One hidden turn or mirror swaps the rows below in pairs. Which row is each named row swapped with?
lil: [ -6   5 -13  -2  -4  -3   7  14  13  -6   0   8   3  -6   4  -6]
rufa: [ -2   8 -23   0   4 -10  -6  -5   9  -1  10   1   6 -12   7  -5]
pag: [ -2   8 -22   3   5 -10  -1  -7   6  -4  12   2   7 -10   5  -5]
bimon: [ -4   1 -18  -4 -13   5  13   6   0  -4   0   1  -4  -7  -7   0]
Ritun: [ -1  -2  -4   1  -6   2 -16  -4   9  -3   5   7   9  -9   4 -15]
vugov: [ -3   3 -24  -3  -2   4  -2  -6  -1  13   2   1  -7   2   1  -1]
mifo: [  5 -10  -1  -4 -16  -2  -6 -10   0  -5  -2   6  10  -9   1  -1]
risa: [ -9   1 -15  -5 -14   1   9  -1  -2 -11  -1  -2  -4 -10  -8  -2]
mazov: [  2   9 -15 -10   7   1 -10   1   7   8  -2  12   5   2   2  -1]
dubeb: [  6   0 -21  -6  -1 -13 -11  -2  -3   0   7   5  12 -10  -2   8]
rof: [ -7   0 -19  -3  -9   4   8   3   0 -11  -5  -4  -1 -11  -8  -3]
mub: [-10  -2 -15   5 -13   0   6   5   0  -7   4  -1  -5 -12  -2  -7]
zogun: [ -6   2 -19   0 -10   4  11  -2  -6  -8  -6   0  -2  -6  -7  -8]
velep: [  7  12  -5  -4  -3 -13   2   0  -8   5   9   4   9  -7   0  -2]
kada: [  2   5 -15 -12   3   5 -11  -1   7   7  -4  15   5   1   5   2]
sig: [  0   5 -22   1   5 -10  -6  -7   9  -5   9   3   9  -9   8  -7]
kulim: [ -1   5 -15 -11   4   2 -11   1   8   7  -4  12   2   5   5  -1]
kob: [  6  -6  -3  -6 -12   6 -11  -5   0  -6  -9  12   7  -8  -4   0]
Nok: [  0  -2  -4   0  -6   1 -15  -4   9  -4   3  13   7  -8   7 -15]
nasuz: [ -8  -3 -10  -4 -12   0  14   0   2  -6  -4   2  -5  -4  -2  -1]
lorif: [ -6   1 -16 -11  -4  -4  -4  -6  -5   9  -5   3  -4 -13  14  -4]
ranoz: [  8  13  -5  -4  -4 -13   4  -1  -7   3   5   6   8  -4  -1  -1]
gefu: [  7  -8  -8  -5 -16   3 -14  -7  -4  -4   2   6   7 -14  -3  -4]
bamaz: [ -7  -6 -14  -2  -8  -3  13  -2  -1  -9  -3  -3   1  -4  -7  -4]
nam: [ 10  -1 -10  -3 -18   7 -11 -10   2  -5  -5   7   5  -9  -6  -2]
siz: [ -2   5 -21   2   6 -11  -3  -5   6  -4  11   1   9  -7   7  -8]
mabov: [ -7   7 -14  -6  -6  -3   6  14  16  -5   0   9   0  -6   1  -3]
Bov: [  9 -10  -8  -8 -19   0  -6 -10   3  -3  -6   9   6  -5   1   0]
zago: [  2   7 -18 -10   7   3  -6   1  10   5  -3  13   4   5   5  -2]
Fev: [  2   4 -18 -12   3   1  -8   1  10   6  -4  16   2   4   7   1]
lisok: [ 11  -5 -13  -6 -20   2  -8  -7  -1  -5  -7   9  10 -12   0   0]
darig: [  9  -3  -5  -7 -20   7  -8  -8  -1  -4  -2   4   8 -10  -3   0]
lazav: [ -5   4 -17 -10  -4  -4  -4  -3  -6   9  -5   4  -8 -11  12  -5]
Kuv: [  8  -5  -3  -4 -18   5 -11   4   1  -1  -2  12   6  -8  -2   1]
Misu: [ -6   2 -14 -13  -6  -4  -5  -3  -4  11  -4   5  -5 -12  14  -3]
gavun: [ -6   2 -15   4 -13   1  12  -1   4 -11  -1  -2  -2 -12  -2  -4]
Kotir: [ 11  12  -8  -3  -3 -11   1   0  -8   5   5   5  10  -7   1  -1]
tova: [  0   7 -22   1   3 -13  -4  -5   9  -4  11   1   9  -7   6  -6]

gefu is swapped with bimon
kob is swapped with gavun
mazov is swapped with rufa
Kuv is swapped with mub
dubeb is swapped with vugov

One hidden turn or mirror swaps the rows below in pairs. Which row is each named row swapped with?
Gem: [ -1   7   9  -6   1   4   4 -11  -3 -10  -2   8   0   0   2  14 -17   2]
dager: [  9   5   5  11   5   4  -5  -5   0  -3  -4   8  -2   0   9  -2 -16  -6]
Vimus: [ -2  -2  -2   0   2   8   8  -4  -1  -4   6  -1 -11  -2  -1   2  13   1]
fuzif: [  4  -3  -1   5  -5 -11  -4  -4  -8   2   6  -3   5  -6  -9   1   1  -4]
Pak: [  2   0  12  11  -2   3  -9  -5  -6   1   0   5   8  -3 -10  -7  -3   7]
vozo: [ -5  -6  13   3  -5   2 -11   5   1 -10  -6  -1   8   1  -2   2 -11   4]
bos: [  0   1  13  -3  -4  -4   1  -1  -9  -1  -4  13   0   9 -11  -4 -12  -2]
vosil: [  3  -4   3   8  -5 -11   4   2  -8   2   2   0   5  -6  -5   1   3 -10]
folub: [ -1   4   4  11  -1  -3   2  -5   3   5  -4   0  -2   1 -16  -3 -20   5]
fek: [  9   1  -1   6  10   2   2  -1   5 -13   3   7  -5   3   7  -8  -7   7]
Seme: [  1  10  15  -3  -3  -5  -6   9  -1  -4  -7   2   0   2  -7   7 -12  10]
Gula: [ -2  12   4 -10   2  -1   5 -11  -2  -5  -1  -2  -3   1   0  18 -10   8]
bapaz: [  1  -6 -12  -4  -6  -1   1  -2   7   9  -5  -5  -3   5   4   9  -4   5]
velis: [ -2  -6  -4   2  -3   5   7  -3  -8   9 -10  -2   1   7   7  12 -11   5]
Gopuv: [  4   4   0   3  -6 -12   3   3   2   5  -5   3 -12 -10  -3  10 -13   3]
fel: [ 1 15 -3  8  8 -1 -2  1  3  0 -6  3 11  0  0 -8 -1  7]
tuk: [ -1  -6  -3   2   0  11   0   3   2   1  -8   6  -8   2  -2  -1 -20  -2]
gabok: [ -6  10   8  -6   3   1   4 -15  -3   3  -3  -3  -2   9   3  16 -10   1]
gidi: [ 1  9  0 -2 -4 11  5 -3  2 -2  7  2 -3  7  3 -4 12  5]
livo: [-8 -3  4  5 -3  3  9  0 -5 -3 -1  0 -7  0  5 -3 14  2]
tiku: [  3   0   7  -7   5  -6   2   1   6  -3  -4  -8  -4   6 -10  -4 -19   0]
Zaru: [-9 -4  2 -2 15 -1 -6  1  0  5 -9  0  3  8 -1  5 -9 12]
Zabil: [-1 -4  7  3 -3 11  9  2 -5 -5  3 -2 -6  1  5 -1 11  4]
mim: [-2 10  9 16  5 -1  4  2 -2  1  4 -2 -8  9 -6 -8 -6 -2]
per: [  2   4  11  -4   0   5   7  -9  -5   8  -3   5  -4   0   0  19 -10   9]
bap: [ 3  4 13  1 -6 10 -5  0  4 -9 -5 -1 -5  0  7 -4  9  3]
duk: [  8   5   2   3   6  -4  -9  -9   5  -3   6   2 -11   9  -7  -8 -10   4]
bovif: [  0   6   8 -18   1   1   3  -6  -3   5   2   3  -5   4  -6  14  -7   3]
Baf: [ 1 -5 12 12 -2  1  4 -2 -3  7  7 -6  0 -6 -3  3  5 -3]
tus: [ -4   2  10  -1  -2  -2   8 -14  -1   9  -4   3  -6   3  -1  17 -10   9]
Kolo: [ -1   8   5  -6  -7   2   3 -10  -9   8  -5   0  -5   5  -4  17  -4  12]
fub: [ -4   3   5   5   8 -11  -3   9   0 -13  -5   1  -1   1   4  -2  -1  -5]
Fogo: [  2   8   8   7   3 -11  -5  -6   8  -3  -3  -3  -2   9   6   5 -17  10]
vamu: [  4  -3 -15   3 -10  -1  -2  -1   6   8  -6  -3  -3   3   1   7 -10   1]
depi: [  2  -6  -8   3  -9  -3   0  -5   6  10  -5  -5   2   3   7   7 -12   7]
git: [ -1  -6  -4   6   8   0  -4   2  -2   1 -13   2   1  -3  -6 -13  -2   4]
mezo: [  4   7   5  -2   0   5   2  -2   2 -10  -2  -6  -9   2   5   0  14   1]
vom: [ -9  10  -5  -2   2  -1 -11   9  -2  -6  -6   7   2   5  -9   1  -6   6]
meb: [  4   5   1   5  -7 -12   4  -4 -10   5   7  -2   3  -4  -7   3   4  -5]
domak: [-7  4  8  1  3  6  2 -2  2 -4  0 -6 -4  5  5  0 14 -5]
Vus: [  4  -7  -5   7  -8 -11   2  -3  -2  -9  -3   1   2   0   0  -3   4  13]
nulat: [-5  0  1  3  2  8 -5  0 13  5  2 12 -2  0  4 -9 -5  9]

Gopuv is swapped with Vus
dager is swapped with vozo
per is swapped with Zabil
vosil is swapped with depi
duk is swapped with vom

